In the rows, zero is written as 128.
Each row of M is roughly a mix of the hidden directions of one of a few groups.
M, 126 rows:
[[171 130 170 148 140 146  92  65  98 122 152 142 117]
 [164 135 123 127 100 177 136  83 147 141  73 104 101]
 [158 166 134 159 175  97 164 172 112 118 131 107  97]
 [108 153 174 184 171  97 116 135 137 157 146 121 157]
 [126 130 110 129 155 144 139  60 111 112 173 150  80]
 [103 135 169 156 171 169 100 114 151 151 139 174 104]
 [156 169 135 115  88  94 147 125 169 182 101 113 115]
 [184 137 176 162 125 170 136  91 111 101 124 108 109]
 [128 148 172 111 141  59 120 128  82 152 143 106 150]
 [148 131  90 124 120 154 138 133 104 146 106  58 178]
 [162 118 152 136 115  99 154 111 123 190 103 103 178]
 [ 86 137  61 125 122 127 142 139 147 162  80 116 157]
 [131 124 105 152 146 110 110 190 101  65 152 122 140]
 [ 81 107 117 128 131  70 167 184 108 140 126 130 140]
 [163 129 160 107 113  69 133 196 130 127 114 132 146]
 [163 103 202 126 107 116 101  87 134 124 116 101 110]
 [122 130 124 160 117 119 158 193 138 138  83  84 158]
 [ 98 189 115 125 167 124 125  90 165 125 111 148  87]
 [105 150 173 123 170 107  98  79  97 138 154  93 124]
 [116  93 136 146 134 152 102 171 198 124  97 141 105]
 [116 121  80 112 111 171 106 177 129  77 132 139  96]
 [149 166 136 145 120 127 110 194 184 134  99 114 148]
 [132 133  63  87 117 124 134 180 126  85 110 150 121]
 [191 149 181 110  95 139  98 152 146 116 107 129 150]
 [115 113 147 128 141 109 131 192 102  61 145 153 134]
 [163  88 136 134 109 206 137  88 129 119 138 117 117]
 [ 98 141  98 127 164 194  98 108 144 104 126 164 107]
 [ 98 144 151 143 131 107 148 112 145 198 105  96 170]
 [150 140 119  93 115 181 118 145 151  54 123 115 123]
 [133 137 124 139 131 181 116  39 117 127 126 123 113]
 [178 141 172 135  79 150 123  96 135  85 149 102 128]
 [166 117 114 131 100 119 108 166 116 118 178 123 193]
 [197 169 161 142 137 117 137 168 111 123  91 117 137]
 [ 98 141  93 149 180 160 122  79 106 131 157 138  95]
 [ 89 131  74 135 164 103 110 175 109  89 155 130 132]
 [127 123  63 103 137 174 135  71 121 144 126 141 103]
 [110 138  81 127 154 166 127  65 131 150 126 151  86]
 [ 82 117 100 150 157  97 138 190  99 152 118 109 148]
 [101 148 164 164 109  72 131 175 158 133 104 121 151]
 [ 91 118 114 126 183 113 110 102  86 139 171 165 106]
 [123 137 152 141 157  66 124 160 100 159 101  79 134]
 [ 64  93  67 133 133 119 150 154 125 146 119 148 147]
 [160 101 123  88 100 114 123 181  99  91 152 104 159]
 [ 88 139 110 179 144 133 170 153 136 148  93  81 146]
 [136 127 165 101 126 159 116  93 135  86 168 185 110]
 [147 150 135 157 130  60 125 190 133 151 143 117 148]
 [ 81  93 156 101 118 139 160  72 115 166 117 112 139]
 [122 121 142  97 154 150 131  41  98 137 145 130 113]
 [170 123 168 150  94 146 134 164 145 170  99 119 172]
 [115 114 101 125 127 202  92 142 130  84 143 150  99]
 [121 111 122 100 137 121 184  92  66 118 107 125 166]
 [137  84 163 146 146 129 112 116 116 197 162 157 145]
 [150 168 152 148 143 179  99  78 168 134 132 153 116]
 [106 133 109 163 151 153 164 117  55 122 163 133 146]
 [169 137 112  88 126 126  99  93 177 125 101 156  83]
 [139 131 123 172 131 133 166 192 142 153  84 122 160]
 [160 109 109 100 124  79 120 155  89 122 156 187 128]
 [ 86  87  90 112 125 131 132  97  86 127 170 171 135]
 [114 131 110 143 110  99 141 218 150 121 110 115 147]
 [ 81 122 100 104 159 133 141  80  74 107 144 105 112]
 [132 147 109 139 153 128  90  70 129 161 148 171  84]
 [ 97 168 133 169 144  97 135 162 147 160  98  86 155]
 [179 124 159 116 104 140  86  78 124  96 155 158 117]
 [119  81 155 153 145  69 144 166 104 147  92 113 126]
 [110 129  67 145 163 118 114 145 132 196 114 121 151]
 [ 86 131  54 116 127 122 169 152 108 114  98 111 142]
 [126 119 150 115 110  91 129 143  76  89 137  78 174]
 [105 130 139 174 164 126 145 125 144 210 116 125 120]
 [106  96 141 111 122 128 147  46  86 119 146 137 117]
 [141 127 188 152 125 101 130 199 123  97 139 145 131]
 [133 151 133 148 109 134 102  79 140 138 186  87 171]
 [116 110 108  82 102  91 108 152 167 154  86 158 152]
 [116 134  69 132 107 154 113 144 164  87 128 162  81]
 [ 77 131 137 175 182 130 117 140  88 152 139  94 134]
 [155 162 119 154 116 187  97 120 184 110 107 126 110]
 [134 143 132 127 109 106 141 200 174 148  95 116 164]
 [116  77  80  92 148 141 122  93  98 136 146 160  94]
 [138 139 151 144 125  59 157 172 119 142 111 101 169]
 [100 138 142 174 161  72 123 185 112 147 139 135 120]
 [125 112 214 137 138  81 124 131 102 143 136 137 149]
 [110 113 113 137 148 146 128  49 106 156 147 152  89]
 [134  99 124 147 167 130  89 130 107 118 179 168  78]
 [ 91 145  58 152 170 117 163 136 114 146 114 111 113]
 [ 91  91  60 118 147 142 111 158  98 122 151 128 159]
 [179 122 167  88  73 128 115  93 151 115 116 150 138]
 [137 144 153 158 116 107 117 212 162 120 116 111 148]
 [136 153  82 112 136 173  98  60 113 125 141 124 105]
 [152 131 130 138 136 190 114  84  94  96 171 150 108]
 [105 162 147 188 146  97 117 168 139 142 133  83 149]
 [ 69 130 114 159 175 134 131  74 137 161 116 120 111]
 [150 142 135 101 105 135  81 168 166  71 151 136 108]
 [110 135 158 188 174 114 161 131 115 176 105 142 132]
 [ 65 109  78 150 157 106 149 131 106 163 105 118 138]
 [161 135 168 131 123  86 123 193 128 143 121 116 176]
 [132 112 109 105 132 149 157  46  97 132 120 164 122]
 [122 137 160 157 130  84 134 202 127 129 117 102 162]
 [ 85  94 144 167 144  96 141 135 126 163  78  89 137]
 [200 150 147 149 102 133 119  86 153 165 121 110 118]
 [185 141 167  98 104 145 114 120 133  94 163 174 125]
 [150 156 193 151 125 140  98  70 157 141 119 124 133]
 [ 97 122  72 140 116 166 142 102 180 137  87 113 119]
 [100 175 126 162 156 136 153 117  80 141 153  82 152]
 [164 108 160 124  98 148 130  58 119 144 153 108 163]
 [149 123  86 103 100 184  86 116 171 108 118 129 105]
 [148  94 132  96 114 164 113  93 120 111 158 171  73]
 [132 117 178 155 132  96 121 197 115 111 161 143 153]
 [148  80 186 169 134 143 141 134  82 107 137 155 129]
 [102 140 157 164 134 117 140 119 140 189 106  83 170]
 [166 121 123 105  97 187  99 120 151  87 157 158 111]
 [135 154 127 156 127 111 117 204 181 153 108 134 134]
 [173  86 127  94  74 158 126  86 125 135 141 112 149]
 [132 125  77  92 154 119 131  82 101  70 144 147 121]
 [161  92 161 114  95 150 140  77 121 175 131 123 164]
 [143 128 153 156 106  99 139 200 152 147 106 114 168]
 [128 167 178 179 134 140 100 148 165  87 116 122 115]
 [168 155 142 138 100 130  89 187 175  99 122 126 138]
 [104 137 102 124 159 168  93  78  99 124 178 140 107]
 [127 169 179 148 154  82 170 108  97 148 133 117 149]
 [ 95 102  85  89 126 131 152  69  90 116 141 142 109]
 [126 183 145 154 149 124 163  77  98 137 143  83 131]
 [112 175 132 132 144 155 122  78 147  67 121 123  90]
 [ 80 152 161 143 141  96 163 161 139 146  81 104 152]
 [185 140 156  91  68 102 150 139 147 106 125 120 142]
 [118 166 121 101 127 127 140 130 130  40 133 137 163]
 [118 128 126  89 138 159  98  94 121  70 166 126  84]
 [101 136 166 130 146 114 143 141 108  56 143 132 178]]

Here is one row of each group, with its name. Which group are the others in?
[ 95 111 144 151 130 124 156 134 124 187  74  83 139] -> Z
[156 156 138 133 132 187 106  73 144 103 153 118  93] -> B
[158 113 150 137 107 129 137 203 125 107 122  90 169] -> P

[166 140 115 122  98 174 112 161 191 107  96 129 123] -> B
[149 156 118 143 116 102 123 215 140  94 115 126 119] -> Z
[ 60 120 122 131 135  97 147  78 149 170 109 119 142] -> B
[109 101  65  95 147 126 126 156  97 101 145 151 170] -> Z
[122 109  76  91 129 164 122  82 115  94 132 140  83] -> Z
[187 133 117 104 120 100 142  77 138 183 113 144 120] -> Z
[165 131 114  85 102 150 163 135 138 111  59 150 134] -> Z
[105 136  48 146 129 143 148 124 145 176  97 131 120] -> P
[120 133  47 121 103 144 132 131 161 124 110 170  99] -> P
[144 103 145 135 127  88 148 131 121 214 111 121 152] -> Z
[181 138 201 139 128 115 126  98 137 135  83 130 125] -> B
